In the rows, zero is written as 128.
Rows swapped in pairs by one turn or mirror: which row each one swaps with:
The rows were stretched afterwards, more along some directions than others.
k488: [127 101 130 143 157 153 109 116 125 148 150 152 143 127 105 116 132]
k419: [126 172 112 167 103 125 126 136 164 140 161 152 163  86 110 153 123]
k126: [144 144 102 143 111 126 107 143 122 142 150 172 100 105 115 150 119]
k500: [130 171 134 151 108 106 101 134 148 149 136 121 143 105 118 148 119]
k128: [115 172 126 143 126 115 115 119 156 149 144 139 139  99 112 133 120]
k885: [131  99 120 140 155 171 120 116 128 144 155 155 138 123 110 131 125]
k677: [128 172 132 150 108 107  97 137 153 154 135 126 140 102 115 142 124]
k98: [130 177 117 157 100 121 119 143 155 143 147 147 150  90 111 160 114]
k737: [115 121 133 148 123 161 111 125 144 110 125 127 160 123 123 138 119]
k951: [121 168 127 131 130 112 117 120 149 158 136 142 130 102 113 133 121]
k666: [122 123 140 143 137 143 109 122 140 120 120 131 167 122 113 138 118]
k629: [127 116 135 135 140 144 106 120 135 117 117 132 153 129 118 141 126]
k670: [116 114 133 134 145 130 101 115 131 117 104 127 143 122 117 133 122]
k23: [126 169 129 152  99 113  99 138 147 148 137 127 128  96 126 149 115]
k718: [145 139 107 155 118 131 111 141 119 162 162 162 116 113 103 138 131]
k290: [126 104 119 142 157 163 117 115 130 142 147 145 137 130 102 124 126]
k417: [124 126 134 142 136 155 113 117 138 115 123 130 157 138 114 127 128]
k622: [129 124 137 140 128 143 123 123 132 117 133 129 169 129 121 139 116]
k733: [124 181 118 153 102 118 125 131 155 139 139 141 157  96 115 146 116]
k48: [134  92 124 143 145 149 118 126 110 145 162 153 142 128 115 128 122]
k91: [150 140 104 143 113 125 111 142 113 157 167 161 105 113 109 143 123]
k658: [132 144 101 154 106 126 108 151 123 147 153 161 109  99 118 152 119]
k839: [124 124 139 134 143 155 117 116 137 117 111 136 153 131 122 136 122]
k312: [135 158 110 154 108 145 109 143 140 155 159 137 115 121 116 136 126]
k204: [143 155 113 157 110 139 110 143 136 158 170 137 121 128 112 137 130]
k35: [126 176 118 152  98 129 124 132 147 132 131 139 143  92 120 153 117]
k292: [119 151 113 155 119 119 110 138 142 144 147 128 138 134 111 125 145]
k768: [143 161 116 163 105 138 106 146 145 161 171 136 127 124 107 140 128]
k279: [134  97 134 144 146 158 101 127 129 146 151 153 144 131 102 129 126]
k397: [125 146 115 156 125 114  99 137 137 144 151 136 131 137 105 124 143]
k311: [139 150 111 156 114 140 111 140 130 161 169 137 115 123 114 137 126]
k587: [127 173 131 151 106 108 104 135 150 152 141 128 139  97 121 148 118]
k884: [137 140 104 148 114 116 104 143 116 153 151 160 111 117 112 136 126]
k149: [129  96 131 149 160 158 113 121 129 149 149 153 153 133 107 121 137]
k163: [127  93 121 146 149 164 110 127 116 138 149 153 133 130 111 127 124]
k255: [134  91 125 147 153 148 108 128 115 146 158 145 148 139 108 128 133]
k983: [127 127 135 129 139 151 122 116 131 122 126 131 152 122 124 142 110]
k258: [126 175 114 156  94 121 127 134 151 136 152 135 153  89 120 154 116]

Swapped with k163: k666
Swapped with k23: k768
Swapped with k204: k587

